In the data rows, zero lies at 4.5, halfway between 4 and 5.
Some points, each followed by its number:
[5. 3. 4. 3. 5. 5. 5. 5. 3. 5. 3. 7. 4. 7. 3. 5. 5. 4. 2. 4. 1. 7. 3. 5. 2. 5. 3. 5. 5. 7. 4. 5. 5. 5. 5.] 0
[7. 6. 6. 7. 3. 4. 4. 3. 6. 4. 6. 2. 6. 4. 5. 4. 4. 3. 6. 4. 2. 3. 5. 2. 5. 6. 3. 2. 5. 6. 6. 6. 5. 6. 5.] 1
[4. 3. 5. 5. 5. 4. 6. 5. 4. 6. 5. 8. 2. 2. 4. 5. 5. 5. 4. 3. 4. 6. 3. 8. 4. 7. 5. 6. 5. 8. 3. 7. 5. 4. 3.] 2
[4. 2. 2. 6. 4. 3. 3. 1. 6. 2. 4. 5. 5. 5. 3. 4. 3. 3. 4. 4. 0. 4. 4. 6. 4. 5. 4. 3. 5. 5. 5. 4. 6. 5. 5.] 3
[5. 2. 3. 6. 2. 5. 5. 4. 6. 4. 4. 5. 5. 5. 7. 2. 6. 4. 3. 4. 3. 6. 5. 4. 3. 3. 4. 3. 5. 4. 4. 5. 6. 5. 5.] 4
[1. 3. 7. 2. 1. 4. 8. 5. 5. 2. 1. 5. 2. 1. 0. 3. 6. 4. 9. 4. 1. 6. 3. 6. 3. 7. 1. 5. 3. 5. 2. 5. 4. 2. 4.] 5
[6. 6. 3. 5. 5. 6. 4. 5. 4. 7. 5. 3. 2. 4. 4. 6. 3. 7. 3. 7. 5. 2. 5. 2. 4. 0. 6. 6. 5. 3. 4. 3. 5. 4. 6.] 6
[5. 5. 5. 7. 5. 4. 4. 4. 6. 6. 7. 5. 5. 5. 3. 5. 1. 4. 3. 5. 2. 5. 3. 5. 2. 5. 4. 3. 6. 4. 5. 4. 5. 5. 5.] 7
[7. 4. 5. 5. 4. 4. 2. 4. 4. 6. 4. 5. 3. 4. 3. 3. 6. 4. 5. 3. 5. 4. 8. 2. 2. 3. 5. 3. 5. 4. 5. 4. 4. 2. 5.] 8
[3. 2. 4. 4. 5. 4. 2. 2. 6. 2. 7. 4. 5. 5. 5. 5. 3. 4. 4. 4. 6. 2. 5. 5. 5. 2. 5. 3. 4. 5. 4. 3. 3. 5. 3.] 9
[5. 7. 7. 5. 7. 5. 9. 5. 4. 5. 6. 5. 7. 5. 6. 3. 7. 4. 9. 6. 9. 5. 6. 5. 8. 6. 6. 4. 5. 6. 6. 5. 7. 5. 6.] 10
[5. 5. 4. 4. 5. 6. 4. 6. 3. 4. 5. 2. 5. 5. 6. 8. 4. 7. 4. 4. 6. 1. 4. 1. 5. 0. 6. 7. 3. 1. 4. 4. 4. 2. 4.] 11
[5. 6. 3. 4. 8. 3. 2. 2. 4. 6. 4. 5. 5. 5. 4. 3. 5. 4. 3. 5. 3. 4. 7. 5. 2. 6. 4. 3. 6. 6. 2. 3. 5. 7. 6.] 12
[7. 7. 6. 6. 4. 5. 3. 5. 7. 6. 2. 3. 6. 5. 5. 6. 3. 5. 3. 7. 4. 3. 7. 2. 4. 3. 5. 7. 6. 3. 7. 3. 6. 5. 7.] 13
[3. 4. 8. 3. 2. 3. 5. 3. 3. 5. 3. 6. 6. 5. 2. 3. 5. 2. 5. 5. 1. 6. 6. 8. 3. 4. 3. 5. 4. 6. 5. 6. 4. 6. 5.] 14
[5. 5. 2. 5. 5. 5. 6. 4. 5. 6. 6. 2. 3. 4. 7. 7. 5. 6. 6. 3. 5. 3. 2. 3. 5. 3. 7. 4. 5. 2. 5. 2. 6. 5. 2.] 15
[7. 7. 1. 5. 6. 5. 5. 4. 5. 6. 5. 5. 6. 6. 7. 6. 6. 6. 4. 8. 5. 8. 5. 6. 6. 7. 5. 5. 5. 8. 6. 6. 6. 6. 4.] 16
[3. 6. 4. 5. 5. 2. 3. 1. 6. 4. 5. 7. 7. 4. 6. 5. 5. 4. 3. 3. 5. 5. 8. 5. 7. 5. 4. 1. 5. 6. 5. 3. 5. 6. 6.] 17
New points follow, each followed by the numbers of its three nearest points above by angle, seen from the average point of the numbered points, nearest first.
[6. 5. 7. 6. 3. 2. 5. 3. 4. 5. 2. 4. 5. 3. 4. 1. 4. 4. 2. 4. 3. 8. 5. 4. 5. 3. 6. 3. 3. 5. 6. 5. 4. 5. 4.] 14 4 8
[5. 3. 2. 5. 3. 3. 4. 2. 5. 5. 4. 6. 7. 5. 4. 4. 4. 6. 2. 5. 6. 4. 5. 6. 4. 4. 9. 5. 4. 2. 6. 3. 6. 5. 8.] 13 17 6
[5. 4. 4. 4. 3. 2. 5. 2. 6. 7. 4. 6. 3. 4. 2. 4. 3. 2. 5. 5. 3. 6. 4. 5. 4. 5. 4. 3. 6. 7. 5. 5. 2. 6. 5.] 14 2 3
[5. 6. 5. 4. 4. 2. 1. 3. 4. 6. 6. 4. 3. 5. 4. 3. 4. 2. 5. 6. 6. 7. 3. 5. 6. 2. 5. 2. 4. 5. 5. 2. 5. 6. 4.] 9 17 8
[4. 2. 5. 6. 4. 7. 3. 3. 5. 5. 5. 3. 6. 6. 5. 2. 5. 3. 4. 4. 5. 6. 7. 3. 4. 3. 4. 4. 5. 3. 6. 5. 6. 7. 5.] 4 8 9
[4. 4. 5. 3. 3. 4. 5. 6. 2. 3. 4. 6. 3. 3. 3. 5. 6. 5. 5. 2. 2. 7. 3. 6. 2. 8. 4. 5. 2. 7. 2. 5. 3. 2. 4.] 5 2 0
[5. 6. 4. 5. 5. 4. 5. 3. 5. 6. 6. 6. 6. 5. 5. 4. 5. 4. 5. 6. 6. 5. 6. 8. 7. 6. 7. 5. 7. 6. 8. 3. 4. 6. 7.] 10 16 17
[5. 5. 6. 5. 7. 5. 5. 4. 4. 4. 7. 4. 3. 4. 7. 6. 6. 5. 5. 4. 8. 3. 3. 5. 7. 4. 5. 5. 4. 2. 6. 4. 3. 3. 7.] 11 10 15
[7. 6. 5. 5. 3. 2. 5. 4. 7. 6. 6. 4. 6. 6. 3. 0. 3. 1. 6. 4. 4. 1. 5. 5. 3. 4. 3. 2. 5. 5. 7. 3. 7. 5. 6.] 1 7 8
[3. 3. 3. 3. 5. 8. 4. 8. 1. 3. 4. 0. 3. 4. 4. 8. 5. 7. 4. 4. 8. 1. 5. 1. 6. 3. 4. 6. 2. 3. 3. 1. 5. 5. 3.] 11 6 15
[4. 6. 7. 5. 6. 3. 4. 4. 5. 6. 7. 4. 3. 4. 7. 2. 5. 2. 5. 4. 7. 5. 5. 5. 8. 4. 7. 3. 5. 5. 5. 5. 4. 4. 2.] 10 9 17
[0. 4. 5. 0. 3. 7. 8. 8. 1. 1. 1. 4. 3. 0. 1. 5. 5. 7. 8. 3. 5. 5. 1. 7. 3. 7. 1. 7. 2. 6. 2. 8. 2. 1. 2.] 5 2 14
[8. 4. 4. 6. 2. 3. 3. 5. 4. 6. 3. 2. 4. 6. 5. 7. 4. 1. 4. 6. 5. 4. 4. 3. 5. 3. 4. 3. 3. 1. 5. 6. 6. 6. 6.] 13 11 6
